One vector is turned by the same rotation once a step. Each row is the vector after some number of steps, and that number follows the row.
The counts run from 0 to 37.
[ -7  39 -23 -34   0 -29  26 -48 -69 -23 -40 -54 -31  -4 -25 -21   1]	29
[-15 -58 -19 -47  16  17  28 -28 -30 -22 -25   8 -19   1  20 -74  38]	0
[ 10  56 -49 -19   0 -17  12  -1  12  64   2   6 -44   0  -7  14  57]	19
[-30  47   7 -24 -26 -21  32  22 -22   0  50  19 -16   4 -58 -14 -32]	35
[-27  -6 -54 -74   1  34   4  22  33  28 -27  44  10  11  31   7  22]	10
[ -5  42 -13 -66  45  -3 -20 -63  21  22 -44  14  29  -8  18  -8  26]	13
[ 15 -41 -38 -24  13  28  22 -56 -47  23  19  44  -8 -45   2 -55  26]	2
[-37  53  -8 -37 -25  -7  45   0 -57  47  61  23 -20  10 -41 -21 -16]	34
[-30  22 -14 -70 -30 -12  52  14  36  39 -37 -51  20  44 -30 -26 -17]	24
[ 19  49  -1 -15 -46  20  49  -4 -66  58  55 -16 -44 -19 -28 -52 -21]	33
[  3   6 -34   8  38  30   1 -28 -11  43  55  63 -22 -13  10 -48  26]	4
[-41  53 -27 -51  -8 -31  60  -3  48  61 -33 -23  27  44  10 -25 -15]	23
[-73  71 -22 -20   0 -37  21   9  58  34 -26 -21  -6  42  30 -24 -12]	22
[ -6  31 -49 -28   4  10   7  33  51  -3  59  38   6 -10  27 -86  24]	7
[-65  64 -10 -65 -16  -8  13  13  14 -42  15  17 -20  25  -5 -35 -39]	37
[-47  76   7 -57 -29  -7  20  12 -16 -23  43  15 -33  11 -41 -45 -39]	36
[-27  10   1 -90 -12 -31  46  20  11  40 -40 -37  37   4 -33  11 -21]	25
[ 42  24 -22 -49 -20 -21  22  -6   9  77   8 -12   4 -20  -8 -23  71]	17
[ -4   5 -53 -69 -14  23  22  40  72  18  -8  45   9  -8  34 -45   5]	9
[  6  28  15   1 -27 -17  45 -40 -47  18  -4 -61 -43  12  -3 -44   5]	31
[-32  38   7 -40  22 -39   8 -34 -48  -3 -42 -19 -17  -6 -46   4  18]	28
[ -1 -12 -50 -14  27  31   5 -39 -40  75  34  58  -8 -50   3 -36  40]	3
[-19  35 -51  -1  35  20  -7 -30  21  22  69  54   0  -6 -14 -82  28]	5
[-31   3 -65 -64  24  16   6 -19  15  28 -38  65  -2  -5  35  19  25]	11
[ -7  18  -6 -25   0 -24  38 -40 -79  16 -19 -44 -19  23  19 -44  15]	30
[ -7  47 -32 -15  19  13  -1   3  44  12  59  38  -5   3  -6 -86  13]	6
[ -2  31  -4 -67  44 -10 -13 -69  -9  48 -47   1  42  -1  10 -41  41]	14
[-22  35  -3 -80  26 -29  33  -6 -32  23 -58 -19   4  11 -32  27  15]	27
[ 31  21   4 -69  30  -4   6 -47 -17  46 -26 -18  49 -18   8 -59  44]	15
[-33  85 -53  -5 -12 -30  33 -14  47  68   6  -8 -31  48  19 -12  20]	21
[ 25  17  -6 -54  15   2  37 -19  -5  54   1 -13  20 -12   4 -54  72]	16
[-32  15 -30 -66  44  15   6 -44  31  31 -44  30  30   1  39   6  18]	12
[-14  76 -39  12  -8 -31  16 -18  26  58   3  13 -40  29  -5 -19  34]	20
[ -19   32    0 -104   -8  -26   35   12  -10   28  -50  -16   29   13
  -48   26   13]	26
[ 24 -43 -43 -26 -17  31  32 -30 -69 -12  -2  24  -8 -24  15 -57  28]	1
[  7  28 -19  -8 -20   1  68 -23 -64  49  24 -28 -28  -5 -31 -37 -12]	32
[ 34  56 -26 -34 -14 -34  29   9   3  51  13   7 -26 -18   4  -4  85]	18
[ -6  10 -58 -56   1  11  23  50  67  10  10  42  27  21  41 -45  23]	8
